In the data rows, the value 50 means zero.
Here are some numbered points:
{38, 51, 33, 46, 43, 48, 46, 70, 51, 57, 46, 60, 50, 46, 46, 48} 0
{52, 66, 32, 54, 49, 33, 50, 52, 53, 32, 45, 49, 57, 70, 52, 42} 1
{44, 28, 59, 41, 40, 71, 54, 62, 45, 70, 59, 53, 46, 18, 48, 63} 2
{38, 45, 62, 48, 42, 54, 37, 63, 61, 53, 36, 72, 48, 60, 45, 55} 3
{49, 39, 66, 54, 50, 58, 53, 41, 45, 61, 60, 47, 44, 38, 51, 57} 4
{32, 43, 66, 45, 52, 55, 47, 35, 55, 65, 50, 47, 49, 41, 48, 55} 5
{46, 37, 70, 36, 44, 65, 47, 49, 41, 62, 60, 34, 45, 36, 53, 57} 6
{47, 73, 40, 63, 55, 38, 58, 69, 60, 55, 31, 71, 61, 50, 47, 39} 7
{53, 49, 65, 49, 36, 55, 49, 55, 51, 47, 60, 47, 36, 54, 58, 49} 8
{50, 62, 54, 59, 61, 45, 52, 37, 64, 55, 44, 62, 51, 65, 49, 45} 9
{50, 72, 37, 55, 59, 30, 66, 51, 52, 49, 42, 46, 49, 48, 55, 33} 10
{64, 52, 39, 59, 46, 49, 56, 57, 40, 35, 43, 45, 52, 59, 52, 54} 11
{67, 55, 49, 59, 49, 54, 55, 51, 49, 22, 50, 50, 51, 67, 45, 53} 12
{51, 22, 54, 44, 48, 66, 40, 35, 46, 56, 61, 48, 50, 40, 37, 62} 13
{57, 63, 66, 59, 62, 36, 47, 45, 50, 34, 52, 40, 49, 85, 48, 52} 14
{54, 44, 59, 48, 55, 56, 43, 48, 56, 42, 57, 51, 52, 61, 47, 65} 15
{54, 33, 73, 40, 38, 54, 44, 49, 37, 66, 66, 25, 45, 38, 53, 70} 16
{62, 53, 33, 62, 42, 50, 58, 44, 46, 53, 55, 40, 42, 34, 56, 41} 17
{51, 37, 55, 36, 43, 62, 39, 44, 45, 41, 61, 35, 40, 39, 55, 66} 18
{37, 96,  0, 58, 54, 17, 86, 66, 49, 91, 31, 78, 59,  1, 48,  4} 19
{42, 48, 27, 49, 46, 50, 42, 56, 62, 60, 49, 78, 58, 46, 44, 44} 20
{48, 38, 63, 40, 46, 54, 53, 45, 35, 53, 58, 24, 50, 43, 59, 55} 21
{50, 56, 64, 60, 55, 42, 45, 51, 58, 52, 41, 64, 56, 67, 52, 48} 22
{53, 51, 37, 51, 31, 51, 39, 73, 64, 40, 40, 68, 60, 61, 51, 51} 23
{67, 38, 66, 33, 43, 65, 48, 59, 38, 24, 61, 14, 39, 65, 62, 74} 24
{68, 57, 44, 50, 57, 45, 43, 48, 57, 19, 50, 55, 70, 90, 50, 52} 25
{47, 54, 32, 54, 52, 43, 45, 54, 64, 52, 42, 74, 64, 51, 42, 45} 26
{64, 52, 59, 57, 58, 44, 53, 39, 44, 28, 54, 28, 49, 62, 59, 54} 27
{44, 47, 56, 37, 46, 48, 44, 49, 39, 61, 61, 44, 53, 40, 56, 52} 28
{47, 42, 56, 48, 36, 59, 30, 64, 61, 42, 42, 63, 45, 53, 59, 56} 29
{29, 93,  0, 59, 66, 20, 79, 76, 57, 99, 27, 99, 65,  4, 44,  0} 30
{23, 93,  0, 68, 49, 29, 70, 78, 66, 92, 28, 99, 52, 11, 43,  0} 31
{60, 40, 50, 48, 44, 65, 46, 50, 42, 41, 57, 46, 52, 49, 58, 61} 32
{36, 26, 63, 47, 47, 61, 38, 44, 46, 52, 63, 45, 37, 41, 50, 61} 33
{49, 64, 43, 50, 55, 46, 65, 47, 56, 47, 44, 49, 52, 48, 50, 48} 34
{53, 34, 57, 63, 60, 50, 34, 40, 53, 23, 50, 47, 46, 74, 45, 61} 35
{55, 43, 84, 53, 54, 55, 49, 48, 34, 69, 58, 22, 38, 38, 59, 56} 36
{50, 22, 71, 54, 47, 64, 26, 39, 50, 36, 59, 44, 42, 62, 47, 72} 37
{50, 65, 43, 60, 62, 43, 47, 36, 47, 29, 53, 48, 51, 71, 59, 47} 38
{54, 27, 38, 56, 39, 63, 45, 59, 59, 55, 58, 56, 52, 36, 40, 59} 39
{40, 37, 66, 47, 52, 53, 40, 33, 52, 52, 56, 54, 45, 54, 52, 55} 40
{54, 54, 66, 59, 55, 48, 51, 45, 60, 45, 41, 57, 53, 64, 56, 51} 41
{40, 65, 28, 47, 48, 35, 54, 57, 60, 52, 36, 64, 51, 63, 48, 38} 42
{62, 68, 72, 62, 62, 42, 49, 35, 46, 29, 46, 41, 54, 79, 55, 53} 43
{41, 39, 57, 38, 47, 63, 68, 40, 34, 81, 56, 41, 53, 14, 53, 52} 44
{54, 45, 68, 54, 59, 47, 48, 36, 44, 39, 55, 38, 53, 68, 57, 53} 45
{46, 43, 38, 49, 51, 62, 39, 63, 61, 48, 43, 74, 51, 54, 43, 54} 46
New points follow, each followed by the number of its nearest point above, looking only along the 3 directions in which the numbered points spread most.
{52, 37, 72, 43, 54, 59, 50, 36, 40, 72, 52, 43, 48, 41, 55, 70} 6
{57, 41, 80, 62, 58, 57, 49, 35, 43, 56, 58, 40, 45, 51, 53, 62} 21
{47, 45, 56, 47, 51, 53, 42, 38, 49, 46, 50, 43, 48, 52, 50, 45} 8
{45, 44, 48, 61, 54, 49, 44, 49, 58, 42, 43, 62, 49, 52, 40, 48} 22
{48, 48, 40, 48, 44, 50, 53, 56, 54, 59, 40, 55, 50, 44, 58, 40} 0
{52, 44, 53, 39, 45, 58, 31, 58, 59, 40, 51, 48, 55, 64, 58, 50} 15
{54, 49, 52, 46, 50, 44, 47, 55, 58, 38, 52, 46, 44, 59, 51, 51} 41
{63, 50, 56, 50, 50, 48, 45, 53, 43, 32, 50, 33, 51, 68, 47, 58} 45
{41, 28, 41, 41, 35, 59, 45, 63, 60, 57, 40, 71, 48, 36, 36, 57} 39
{73, 42, 66, 59, 42, 60, 50, 49, 44, 27, 62, 38, 50, 64, 47, 67} 45
{58, 47, 59, 63, 53, 55, 57, 40, 48, 62, 54, 48, 39, 43, 47, 48} 28
{53, 47, 49, 52, 55, 43, 62, 41, 33, 60, 57, 32, 47, 39, 51, 46} 17
{52, 45, 42, 42, 39, 60, 45, 70, 65, 45, 45, 59, 48, 56, 41, 60} 3
{75, 70, 36, 67, 44, 41, 62, 54, 50, 33, 46, 50, 57, 62, 51, 46} 1
{43, 40, 47, 60, 44, 55, 38, 42, 46, 57, 47, 64, 43, 36, 42, 47} 39
{51, 61, 45, 46, 50, 47, 48, 51, 54, 33, 44, 56, 55, 70, 49, 41} 22
{42, 36, 51, 53, 51, 59, 39, 50, 58, 37, 46, 64, 55, 62, 51, 60} 29
{56, 44, 89, 32, 43, 57, 42, 42, 43, 40, 65, 26, 48, 57, 58, 63} 24
{49, 44, 63, 50, 59, 47, 53, 39, 40, 55, 64, 40, 48, 37, 57, 64} 21
{24, 27, 60, 45, 49, 57, 35, 45, 53, 71, 59, 63, 51, 41, 55, 54} 39
{47, 38, 58, 53, 56, 48, 36, 45, 55, 42, 54, 52, 38, 64, 44, 55} 15
{61, 43, 70, 28, 55, 58, 63, 44, 35, 57, 64, 14, 45, 32, 54, 66} 36
{58, 53, 21, 38, 41, 40, 52, 59, 49, 40, 41, 50, 57, 49, 51, 48} 9
{54, 52, 36, 41, 53, 47, 56, 50, 38, 45, 64, 34, 55, 37, 48, 50} 17
{46, 50, 57, 48, 47, 46, 57, 47, 45, 31, 48, 25, 39, 63, 56, 55} 45
{69, 62, 37, 49, 46, 41, 58, 49, 41, 42, 50, 37, 54, 51, 59, 48} 34
{51, 41, 51, 38, 55, 56, 49, 38, 39, 32, 68, 32, 53, 52, 63, 60} 45
{47, 56, 34, 41, 50, 45, 44, 55, 57, 35, 44, 53, 54, 58, 41, 49} 22
{65, 42, 62, 53, 48, 49, 45, 48, 45, 38, 46, 29, 49, 68, 50, 66} 45
{59, 51, 39, 57, 44, 45, 59, 51, 38, 44, 60, 33, 52, 48, 47, 52} 17
{47, 41, 54, 39, 47, 54, 49, 43, 41, 55, 62, 38, 47, 40, 56, 51} 4
{53, 46, 57, 41, 54, 48, 40, 45, 52, 48, 56, 48, 48, 58, 45, 54} 8
{51, 44, 71, 47, 56, 54, 57, 40, 46, 59, 56, 36, 46, 47, 59, 53} 21
{51, 39, 47, 56, 37, 60, 54, 53, 51, 59, 56, 42, 36, 31, 38, 50} 5
{51, 37, 66, 55, 51, 56, 39, 43, 56, 38, 57, 46, 47, 62, 45, 60} 15
{53, 64, 65, 56, 58, 44, 50, 48, 52, 56, 41, 48, 48, 50, 52, 49} 34
{41, 55, 39, 47, 42, 46, 56, 59, 53, 51, 45, 62, 49, 45, 45, 42} 0
{53, 62, 42, 43, 61, 47, 40, 46, 58, 32, 51, 56, 56, 77, 54, 53} 12
{43, 46, 12, 53, 34, 53, 46, 69, 69, 55, 40, 78, 54, 36, 36, 34} 20
{51, 57, 51, 45, 48, 47, 46, 55, 59, 38, 51, 52, 53, 64, 55, 52} 41
